Turns in one plane each, and the order they were made in; the first pair answered
J_81 (before |-> after):
[-10   1  -1  23 -12 -12   9  -9  -1  27   1 -24 -19  23  64  28 -15 -23
  17  -3  13  10 -56  -8   3] |-> [ -8 -27  11  28 -21   0  19   7   8  22   6 -13 -21  23  28  22   6 -24
  21  -9  -4  -6 -69 -24  11]
[-22 -80 -10  17 -48  39  37  28 -38  26  26   2 -31  32  20  32 -35  23
  -2   0   9 -12  -6   9  21] |-> [ -7 -96  -1  12 -38  44  47  30 -35  23  30   6  -7  32  -3   6  -6  41
  -2  -7  -8 -25  11  -1   9]
[-20  38 -15  17 -16   8 -10   7  -6  12 -26  16 -15  -8  35  55  -6 -23
 -30 -23  36  14  -5  11   5] |-> [-23   4   1  25 -28  23  -5  22  -4   4 -20  26 -24  -5   0  56   7 -31
 -24 -28  21  -3 -27  -1  21]
J_387 (before |-> after):
[ 12 -22  22 -10  -2  32   2 -20 -14   9   8   4  10   3 -21  20  -2  -9
 -10   4 -38 -22  -2  -1  10] |-> [ 23  10   8 -15  13  12   4 -34 -15  19   3  -3  29   4  15  11  -8   3
 -10   9 -24  -7  23  16 -13]
[-24  35 -36 -26  15 -10 -26  28  13 -10  19  20 -30 -47  23 -11 -59 -11
  -4   4  31  38   1   4 -31] |-> [-35  17 -32 -14   7  -7 -19  51  16 -16  21  23 -46 -43  10  -5 -49 -20
   0  -4  33  36 -21  -8 -23]
[ -7 -28  15  11 -22  17  10 -10   5 -10  10  -2  -8  -1 -30  -5  11  -1
 -28   0 -10  -8  11  -4  20] |-> [  1  -8  11  -1 -14  14   1 -33   3  -4   7  -6   6  -5 -19  -9   4  10
 -35   4 -11  -6  37   8  11]
J_808 (before |-> after):
[-23  60 -28  -8  18 -28 -35  -1   3  -2  -1 -11 -40 -29  37  -1 -43 -14
   5   6  40  33   8   8  -4] |-> [  2  46 -34   3  29 -44  -5  10  13   2   1 -15   7 -13  48 -35   3  14
   9  -3  41  35  28   0 -37]
[ -2 -21   2  11 -23   3   9  23   4  11 -14   5 -17   7 -17  -3  35   5
   2  -1  -2  12   1 -20  11] |-> [ -9   4   4  -8 -27  14 -15 -12  -9  20 -20   0 -23   6  -5  26  -3  -5
  -6   8 -13  14   9   6  24]
[ -1  32 -31   3   9 -39   8  19   7   2  -7  -8  11  18  42 -11  -5 -11
  10   7  38  16  -3  -1 -12] |-> [-15  23 -29  10   1 -33   5  34  12  -9  -4  -2 -14   9  28  -6  -8 -22
  14   5  43  14 -21  -8   5]
J_348 (before |-> after):
[ -1 -15  -6   6 -26  12  -8 -12 -31  21 -21  -1  -5  17 -23  16 -14  -5
   7 -21  15 -19  27  11  28] |-> [ -3 -10 -13  12 -28   6  -3  -8 -30  24 -21  -6  -4  23 -10  21 -18  -6
  11 -20  23 -11  23  14  27]
[ 13   0   1 -14  25   8   7 -14   3 -13   6   7  20 -14 -51 -43  36  27
  11   3 -18 -13  21 -23 -10] |-> [ -2   5  11 -24  16  27 -17 -25  -6 -15   6  11  -9 -26 -67 -15   9  11
   7   8 -29 -18  10 -17  18]
[ 10 -42 -17 -10 -30  16  58   7  -9  31   1  14 -11  40  23   4 -10  22
   8  32  17  25  31 -26  -6] |-> [ 15 -49 -12 -15 -29  20  60   4  -8  27   4  18  -4  34   8  -8   1  31
   9  30   9  19  40 -35 -11]
[-14  14 -18  19 -29  -8  21  13 -28  28 -10 -20  53  85  68  23  26 -10
 -10  22  23   6  -5  20  -2] |-> [  7   1 -11  13 -14  -7  29  16 -18  23  -4 -11  81  77  44 -13  63  16
  -6  16   7  -8  19   2 -18]
J_338 (before |-> after):
[-12  -8  -2  13  -8   3   5  29   6  11  -4  -4 -15  -4  -3   5   2 -26
  13   4   6  -3 -15   2  15] |-> [-14  11  -5   2  -3   2  -6  14   1  15  -6  -9 -16  -6  11  13 -18 -30
   7  10   6   3  -5  14  19]
[ 26  -7  46   7 -35  41  16 -36 -52  47   8 -62  18  46  55  67 -16 -13
  45 -11  -9 -15 -10  35 -11] |-> [ 30 -43  53  27 -41  44  37  -6 -44  37  13 -55  21  56  32  56  18  -9
  52 -24 -13 -23 -29  14 -11]
[-26 -11 -21  16  -4 -31  13  29  -1 -21  -5   6 -54 -16   5  15   6 -30
   3 -12  19  -2 -25 -22 -10] |-> [-24  24 -18 -14   3 -18 -14 -21 -16 -10 -12   5 -54 -29  17  35 -30 -33
  -9   0   3  -1   2   7   1]
Now pairs of rows:
Between the rows of a pair lie two turns.
[-11  -4   2  -4   6  -8  -7  14   1 -10  13  11   1 -20 -21  -3   4   1
 -11 -15  11  12  -7 -30  -7] |-> [ -2   9   6 -23   8   0 -20 -18  -8   0   7  11  12 -19 -15   7 -10   6
 -15  -8  -3   8  11 -14  -4] => J_387 then J_808
[ -9  46 -32  -9  10  -4  -1 -13  16  -8  -9 -19 -32 -51  44 -28  -4  13
  18  -4  45  41  35   6  -6] |-> [-17  47 -28  -9  -4   4  -6 -27   6   2 -11 -23 -42 -39  52   2 -25  -4
  13   2  38  41  18  21   7] => J_387 then J_808
[ 27  36  33 -14   9 -30   5 -39  16   8   0 -12  58  17  19  29 -31  36
 -28  -3 -31   7  40  40 -34] |-> [ 14  40  20   0   2 -43  12 -27  16   8  -3 -18  43  28  48  42 -40  21
 -26  -3  -6  22  20  43 -33] => J_81 then J_348
[  3   4  21  19 -13  22   4  21 -16  10  -8   4 -57 -17 -66 -21  11  41
   6 -45  17 -26 -10 -19  43] |-> [-11  19  10  29 -26   7   8  27 -25  21 -11  -7 -74   2 -25   7 -17  21
   3 -37  43  -6 -34  -5  48] => J_348 then J_348
[ -6  32 -12 -33  -2 -17  21  27 -13   1 -17 -34 -24 -26 -14  14  -3 -12
  -1  -5  27  41   6  -3 -24] |-> [  8  27 -10 -35   3 -19  28  23 -12   1 -17 -36  -3 -23 -16   0  14   0
  -1  -8  19  36  19  -4 -36] => J_808 then J_348
[-18  -3  -2 -27 -22  25  29  -3 -60   6  -2 -28   4  55  18  34 -10 -22
 -19  35 -20  -9 -12  48  45] |-> [  1 -30  13 -27 -19  37  37   4 -53  -1   5 -18  26  53 -15   4  27  -2
 -17  26 -44 -29  -4  33  39] => J_81 then J_81
[-14  38  -9  19 -14 -13  19  28   3  23 -16  10 -24  43  43  22  -3 -10
   2 -12  58  28 -21  22 -11] |-> [ -7  35   4   3 -21   5  13  -5 -10  37 -19   9 -11  55  42  43 -15 -11
  -6  -7  32  15 -20  42   1] => J_81 then J_808
[ 38  30  53  19   8 -16  11 -13 -27   5   5   8  28  52 -39  28   2  47
 -29 -15 -36  -4  14  30 -23] |-> [  4  51  16  56  10 -57  12  47 -10 -12   6   4 -25  36  -5  21 -11  26
 -17 -21  38  35 -13   7 -22] => J_808 then J_338
[ 15 -13 -17 -39  38  -5 -26  -7  21 -16   7  -2  15 -54 -15  -5  23  33
  11 -14   1 -19  22 -19   5] |-> [  1  -1 -19 -43  37  -2 -39 -13  19 -16   5  -4  -1 -63 -10   3   4  22
  10 -10   6 -14  20 -14  15] => J_808 then J_81
[-14   6 -11  -5  -3  -8   1  10   8   9   7 -15  -9  10  22 -23   0  43
  37  53 -10   8   9 -29 -10] |-> [-24   1  -4 -13  -7   5 -12   9  11   2  11  -9 -30  -5   1 -17  -8  34
  40  51 -16   1   2 -35  10] => J_348 then J_808
[-15  35  -1  16 -13   5 -29 -59  -6  20   7 -53  19  36  29  30 -29  -3
  20  21  32  35   8   8 -15] |-> [-12   5 -11  50 -12 -15   2   1  14   3  14 -50  28  40  20  -8  20   9
  34   4  54  39  -4 -30 -38] => J_808 then J_81
[-39  34 -36  -6 -16   0 -57  -1 -15 -27   3  -4 -63 -47  10  33 -69 -15
   0  32  24  23 -12  -7  37] |-> [-19  25 -14 -34 -10  28 -69 -38 -18 -22   5   3 -38 -57 -27  24 -62   0
  -6  32 -20  -5  17  -3  43] => J_81 then J_387
[-17  43 -22 -16  25  31  17 -33 -11 -10   3 -11  16 -51 -12  21 -46 -31
   8 -14  23   9  -2  10  29] |-> [  9  15  -2 -23  22  47  36 -50 -13  -2   0  -7  56 -32 -32  10 -15 -12
   5 -18 -14 -15  11  15  19] => J_338 then J_808
[  7  36   3 -62  51  38  12 -31  21  -4  -7   2  19  -1   9 -14  23  36
   9  -2   9 -33  30   7  -9] |-> [  1  27  -3 -49  52  30  23  -4  32 -14  -4   5  16  -4   3 -31  40  37
  15  -8  20 -29  23 -10 -17] => J_387 then J_348
[  2  33   3  -2  16 -46  22  15  21   8  10  -6  27  13  30 -42  15   3
  10 -15  -2   6  12   3 -17] |-> [-29  49   9 -19   4 -23 -19  -1  11   0   9   2 -30 -20   7  -7 -35 -29
   8  -4  -5   4  -6   7  26] => J_808 then J_338
[ 14  46 -11 -20  21 -15 -20 -35   7  22 -13 -14  36  -6  35   1  -9  19
  -6   5   4  25  34  22 -29] |-> [ -6  52 -13 -18  10 -12 -31 -32   0  22 -14 -14   4  -8  41  28 -36  -3
  -6   9  14  32  13  26  -7] => J_348 then J_81
[ -2  -6  -1 -22  24  -6   9 -13   4 -22  -2  -5  22  47  38 -10 -10  20
   9  -9 -26  -6  14   9  13] |-> [-17  -8  -6  -8  12 -10  13   8   5 -26  -2  -7   3  53  48   2 -16   6
  15 -11  -8   5  -8   5  19] => J_81 then J_387
[  1  22  -6  -2   0   5 -17   0   4 -24  -7 -15  11 -15  21   8  -5  -9
  21 -12  18  29   2   4 -18] |-> [ 11  12  10 -14   0  23 -21 -19   0 -23  -6 -11  26 -20  -3   5   0  -1
  16 -13  -8  13  15   5 -12] => J_348 then J_338
[ -5 -38 -13  19 -22 -11  27  29  -8  10  16   9   3  62  28  11  14  -1
  14   9  37  16 -26 -18 -29] |-> [ 16 -57   9  -2 -10  13  17  17   0  -3  20  26  19  36 -33 -21  43  20
  15   2   2 -12   1 -37 -26] => J_348 then J_348
[-12  31  22 -27  12   3   1 -18  12 -34  -9  19  10 -26 -29  42 -20   6
 -11 -22  20  -9 -18   2  37] |-> [  0   6  24 -16  16  -2  19   4  23 -41  -5  21  28 -21 -46  14  19  21
  -2 -30  15 -16 -14 -18  22] => J_338 then J_81
[ 18   1  37 -47  -6  48 -54 -68  -4  -7   4   4  -3 -44 -76  19 -41 -16
 -24  11 -63 -34  24   4  22] |-> [ 33 -14  42 -49   0  48 -37 -70  -1  -5   3   6  28 -33 -80   1 -13  -1
 -25   7 -75 -41  36   0   4] => J_808 then J_348
[  9  -2  16 -13 -18  24  14 -31 -30 -11 -11 -39  21  12   4  88 -55  43
 -25 -16   2  16 -13  11  -1] |-> [ 23  -4   7  -2  -9   3  39 -16 -23 -10 -15 -46  51  28  24  63 -28  60
 -20 -22  15  24   0   4 -33] => J_348 then J_348
[-29  -7 -30   8 -14 -18   8  35  -6  19 -14 -37 -29   2  14  20  -5 -11
  10  12   6  20 -47  -3  28] |-> [-26   8 -31   0 -11 -20   2  15 -13  30 -15 -44 -20   6  30  26 -15 -11
   5  16   7  23 -34  12  23] => J_348 then J_808
[ 56  -7 -31  -3  39  12   4 -20  26 -39  36   4  19  -1 -32  13  15  28
  18  -5 -36 -27  66  30 -10] |-> [ 42  15 -33 -13  36  19 -19 -38  17 -36  32   4  -4 -13 -28  40 -21  14
  13   4 -34 -21  64  46   9] => J_348 then J_81
[ 18  24 -18 -23  20   3 -13   0   7  13  -8 -12  17  15  45  28 -21 -14
   9   0 -36  37 -31  39 -18] |-> [ 21 -24 -11   3   9   4  14  46  20  -1   1  -6  18  27  17   7  21 -12
  18 -14 -39  25 -59  10 -19] => J_338 then J_338
[-77 -44  21  40 -93   1  43  27 -10  46   9   0 -20  55   5 -11 -10 -18
 -14 -10   8  36 -69  -5   7] |-> [-51 -61  22  41 -73  -7  59  39   5  39  12   6  21  56 -10 -60  40  17
  -8 -20  -1  25 -36 -26 -24] => J_348 then J_348
